Families of rows that turns and mirrors carry onto each other, the same ones carrying the whole set onto itself: the rest of each named row's family, in list order
5 families of 6 rows
zenal: [-34   9  16  20 -29 -17 -27  -5 -11]
Lotan: [-11  56  17  16  30   4 -10  -3  52]
lifus: [-23  44  31  29  39  13   7  -1  36]
lene: [-33  50  19  23  14  31  15  19  30]
maz: [-31  30  19  31  15  28  13  28  13]
Vuma: [-29  28  16  19 -19   8  -1  33 -18]
zifa: [-19  52  41  19  30 -25 -19 -31  26]
rap: [-39  34  27  14 -24 -26 -37 -33   7]
bedeb: [-32  55  33  21  32   9   0 -15  48]
Puziz: [-37  15  10  26 -17  13   0  25 -10]
nutef: [-44  22  13  16 -42  -5 -19   1  -9]
Reg: [-23  31  -3  17 -23  17  -6  36   9]
Ded: [-25  21  -1  11 -43 -11 -31  13   0]
Fug: [-26  24   3  16 -44 -18 -26  10  -5]
sok: [-26  40  34  22  29 -17 -17 -36  34]
laru: [-32  49  33  18  12 -19 -26 -42  38]
mus: [-21  50  10  25  10  22  12  30  34]
kevor: [-32  20  29  20  -7 -35 -33 -38  12]
rutom: [-32  21  23  15 -31 -25 -27  -1 -20]
Bobu: [-28  32  -2  25 -27  14   1  36   6]
Zan: [-12  50  20  14  11 -27 -36 -28  43]
zurum: [-20  31  13  10 -24 -31 -45 -22  16]
Rasi: [-25  32  33  14  -7 -40 -32 -28   2]
vofos: [-15  48   6  19  13  23   6  28  36]
gafis: [-14  58  21  21  28  -1   0  -6  53]
sikub: [-19  56  37  21  40   2   6   1  33]
verud: [-26  43  22  23  17  20  14  31  11]
vopab: [-41  32   9  20 -25  24   4  30   3]
zepe: [-17  53  23  17  12 -29 -26 -34  46]
mok: [-25  32  13  13 -26 -38 -37 -26  17]

The rest of the family of rutom: Vuma, zifa, Rasi, sikub, verud
The rest of the family of kevor: zenal, lifus, maz, Puziz, sok
The rest of the family of bedeb: lene, rap, nutef, laru, vopab

Families of rows that turns and mirrors carry onto each other, the same ones carrying the whole set onto itself: the rest of each named row's family, in list order
12 families of 3 rows
difov: [  7 -34  -4   9 -26   8   9   8  64]
Gub: [ -4 -15 -13 -19  36   2  12  -7  11]
bepav: [ 24 -38   2  37 -19  10  -5  -3  53]
Kote: [ 13 -49  10  18 -17   9 -21  -3  66]
darel: [-21 -20  26  14  -7  27 -29 -25   1]
pufib: [-37 -31  24  -3  16  37 -31   6  23]
lago: [-18 -28  22 -21   8  46 -22 -29  21]
Napuv: [-31 -12  30  -7   3  31 -33 -19  29]
gili: [ 15 -21 -37  -8  16  -1  12 -13  12]
modom: [  6 -36  -3  24 -16  -4 -18   3  67]
Sise: [-13  -5 -23 -23  17  19  27  -3  26]
bul: [-37 -18  31   0 -12  40  -8  -4  32]
Sukep: [  8 -13 -37 -16  11  18   9 -11   8]
ved: [ 11 -11 -35 -22  20  24   4 -15  20]
dugo: [ 10 -39  14  23 -22  -4 -23  -8  55]
moli: [  1  -2 -24  -6  28  -5  -4 -26  14]
kib: [ -7 -28 -36 -16  31  16   8   9  19]
povab: [ 27 -35 -10   8 -24   2 -30 -12  51]
Doka: [ 15 -31   4  34 -20  -7  -6   0  53]
gop: [ 24 -52  -3   1 -11  -1 -11   3  59]
Nali: [  9 -14 -26 -27  17  10  18   1  14]
Miket: [-27 -22  24 -11   8  31 -31 -24   5]
namif: [ -4 -15 -38  -5  20  10  17  -3  10]
Gemav: [ 10 -46  -6  31  -4  -7 -14  13  54]
daz: [  8 -38  21  23  -6  -2  -8 -14  68]
bodi: [  5 -52  -5  25 -10   2 -13  21  58]
nev: [  9 -22 -31  -4  30   4  18  -8  21]
befu: [-28 -11  33   6  13  34 -30 -23  31]
Lapip: [ -2 -30 -36 -15  24  25   1   1   3]
sulok: [-29 -24  24  -3  14  46 -22 -18   8]
bapuv: [-31 -16  40 -10   4  31 -22  -6  20]
Gapa: [ 17 -39  11  20 -24  -3  -4  10  56]
tiso: [-38 -22  19  -7  -3  40 -31 -13  17]
Nur: [-31 -32  25  -4  14  34 -43  -3  30]
zam: [ 16 -27 -27  -1  15  15  27 -17  10]
pup: [-21 -35  40   3  -5  37 -26  -4  13]

The rest of the family of Gemav: Lapip, Nur
The rest of the family of Napuv: Sukep, Doka
The rest of the family of povab: darel, moli
The rest of the family of modom: namif, tiso
The rest of the family of bul: difov, Sise
The rest of the family of Nali: bapuv, Gapa
The rest of the family of ved: bepav, befu
The rest of the family of Gub: gop, pup
The rest of the family of kib: pufib, bodi
The rest of the family of Kote: nev, sulok

